Here are some points:
tensor([0.4, 1.7, 0.9, -0.2, 1.7, 1.5, 0.9, 1.6, 2.1, 1.9, 2.1, -0.4])
tensor([-0.6, 0.2, -2.4, -0.1, -0.3, 0.0, 0.7, -0.6, -0.2, 0.6, -0.4, 0.0])
tensor([0.2, 0.0, -2.5, 0.3, -0.3, -0.3, -0.6, -0.2, 0.0, 0.1, -0.2, -0.5])
tensor([1.4, 1.3, 0.6, 1.3, 1.0, 0.8, 0.5, -0.4, 1.1, 1.0, 1.1, 1.6])
tensor([-1.6, -0.9, 1.9, -0.3, -0.1, -0.6, -0.8, -1.5, -0.7, -0.1, -0.8, -1.0])
tensor([0.5, -0.3, 3.7, 0.5, 1.4, 0.0, -0.7, -1.0, 1.3, -0.5, -0.1, 0.6])
tensor([0.6, 1.5, -1.6, 0.0, 0.7, 0.5, -1.1, 1.6, 0.2, 0.8, 1.5, -0.2])
tensor([-1.0, -0.9, 0.8, -0.4, -0.7, -0.4, 1.0, -0.7, -0.7, -0.1, 0.2, -0.6])
tensor([-1.0, 0.1, 2.0, 0.3, -0.9, -0.2, -0.4, -0.5, 0.2, -0.3, -0.1, -0.4])
tensor([0.5, 0.5, 1.3, -0.1, -0.3, 0.3, 0.5, 0.4, -0.1, 0.5, 0.8, -1.1])
tensor([-1.6, 0.2, 1.1, 0.2, 0.6, 1.3, 0.0, 1.2, -0.3, 0.0, 1.5, -0.3])
tensor([1.1, 1.0, 1.0, 0.0, 0.6, 1.0, 0.6, 1.3, -0.1, -0.6, 0.2, 2.2])
tensor([-0.9, -0.2, 2.0, -0.4, -0.9, -0.7, -1.0, -0.7, -0.6, -0.5, -1.0, -1.5])
tensor([-1.1, -0.4, -0.4, -0.2, -1.2, -0.3, -0.1, -0.8, -0.8, -0.7, -0.6, -1.4])
tensor([-0.4, 0.7, 1.3, -1.0, 1.5, 0.8, 2.1, 1.0, 0.1, 1.7, 0.7, 0.9])
tensor([1.3, -0.2, -1.7, -0.2, 1.5, 0.0, -0.4, 1.6, -1.1, -0.1, -0.4, 0.1])
10 more points follow, each with its number after it:
tensor([0.4, -0.1, -3.0, 0.3, -0.4, -0.3, -0.9, -0.1, 0.0, 0.1, -0.4, -0.6]) 0
tensor([0.2, 0.0, -2.8, 0.1, -0.4, 0.0, 0.0, -0.4, -0.3, 0.1, -0.3, -0.3]) 1
tensor([-1.5, -0.5, 1.3, -0.1, 0.2, -0.5, -0.8, -1.1, -0.4, 0.0, -0.4, -0.6]) 2
tensor([0.2, -0.2, 1.0, 1.2, 0.4, -0.4, -1.1, 0.3, 1.2, -0.6, -0.6, 0.2]) 3
tensor([1.4, -0.2, -1.8, 0.0, 0.2, -0.5, -1.3, -1.3, -0.1, -0.9, -0.3, 1.4]) 4
tensor([0.3, 0.1, -1.6, 1.5, -0.3, 0.3, -0.4, 1.9, -0.5, -0.3, 0.3, 1.8]) 5
tensor([0.7, -0.4, 0.3, -1.2, 0.4, 0.8, 1.3, 0.4, 0.0, 0.8, 1.2, -0.3]) 6
tensor([0.9, 0.8, 0.6, 0.8, 0.5, 0.5, 0.5, -0.5, 0.7, 0.6, 0.7, 1.4]) 7
tensor([0.8, -0.4, 0.6, -1.2, 0.6, 1.2, 1.6, 0.7, 0.2, 1.0, 1.5, -0.2]) 8
tensor([-1.4, -0.2, -0.3, 1.6, 2.0, 1.2, 1.0, 1.4, 0.4, 0.4, 0.6, 1.9]) 9
Which of these numbered points is nearest to each point below, ignoring the 2 directions in which the first points spread most? Its number follows each.
tensor([1.7, -0.3, -2.2, 0.1, 0.2, -0.7, -1.7, -1.5, -0.1, -1.2, -0.4, 1.7]) > 4
tensor([0.1, -0.2, 1.1, 0.9, 0.3, -0.5, -1.1, 0.1, 0.9, -0.6, -0.6, 0.1]) > 3
tensor([-0.4, 0.0, 0.5, 0.3, 1.5, -0.6, -0.4, -0.1, 0.1, -0.2, -0.4, 1.1]) > 2
tensor([1.5, 0.8, -0.7, 1.3, 1.0, 0.5, 0.3, 3.0, 2.8, 0.6, 1.0, 1.8]) > 3
tensor([0.5, 0.3, -0.5, -0.3, 0.0, 0.5, 1.0, -0.2, -0.2, 0.2, -0.3, -0.1]) > 1
tensor([-0.9, 0.2, -1.8, -0.3, 0.0, 0.1, -0.9, 0.0, 0.0, 0.3, -0.3, -0.1]) > 2
tensor([0.6, 1.0, 0.4, 0.0, 1.3, 0.1, 0.4, -1.0, -0.3, 0.9, 0.6, 1.7]) > 7
tensor([-0.9, 0.4, -0.7, 2.7, 1.9, 0.2, 0.0, 0.5, 0.0, 0.1, 0.1, 2.4]) > 9
tensor([0.1, -0.1, -0.4, 0.1, 0.2, 0.0, -0.9, 0.3, 0.2, 0.2, 0.0, 0.1]) > 0
tensor([1.4, 1.0, 0.9, 1.7, 0.1, 0.5, 0.6, 0.4, -0.1, 1.1, 1.1, 0.5]) > 7
tensor([1.4, 0.0, 1.0, 0.5, 2.0, -0.7, -0.6, -1.1, 1.3, -0.7, -1.0, 1.7]) > 4
tensor([0.5, -0.9, 0.0, 0.4, 1.2, 1.5, 2.2, 1.2, 1.4, 1.3, 1.2, -0.8]) > 8
tensor([1.5, 0.3, -1.5, -1.3, 1.0, -0.4, -0.9, 0.8, -1.1, -0.5, -0.3, 1.3]) > 4
tensor([-1.5, -0.7, 3.4, -1.8, -2.0, -1.0, 0.4, -1.6, -2.0, -1.0, -1.3, -1.4]) > 6
tensor([0.9, -1.1, 2.4, 1.2, 0.0, -0.6, -0.7, -1.2, 1.0, -0.8, -0.4, 1.1]) > 4
tensor([0.6, -0.7, -0.1, 0.4, 1.3, 1.3, 2.0, 0.9, 1.4, 1.3, 1.1, -0.7]) > 8
tensor([-1.4, -1.2, -1.7, -1.1, -1.1, -1.2, -1.5, -1.1, -1.1, -0.5, -0.9, -0.6]) > 2
tensor([-0.9, 0.0, -1.8, -0.4, -0.5, -0.3, 0.6, -0.9, -0.5, 0.2, -0.6, -0.3]) > 1
tensor([1.5, -1.3, -0.2, 2.1, 0.1, -1.2, -1.5, 2.1, 1.5, -1.3, -1.5, 1.3]) > 3
tensor([0.3, -0.8, 0.0, 0.4, 0.9, 1.1, 1.7, 1.1, 1.3, 1.0, 1.0, -0.5]) > 8
tensor([-0.8, -0.6, 1.2, -0.1, -0.5, 0.0, 0.9, -0.4, -0.5, 0.1, 0.0, -0.6]) > 6
tensor([-0.5, 0.0, -2.3, -0.4, -0.9, -0.3, 1.7, -0.6, -0.8, -0.1, 0.3, -0.9]) > 6
tensor([1.5, 0.4, 3.8, 1.6, 1.3, 0.0, -0.6, 2.3, 2.1, -0.2, -0.2, 1.8]) > 3
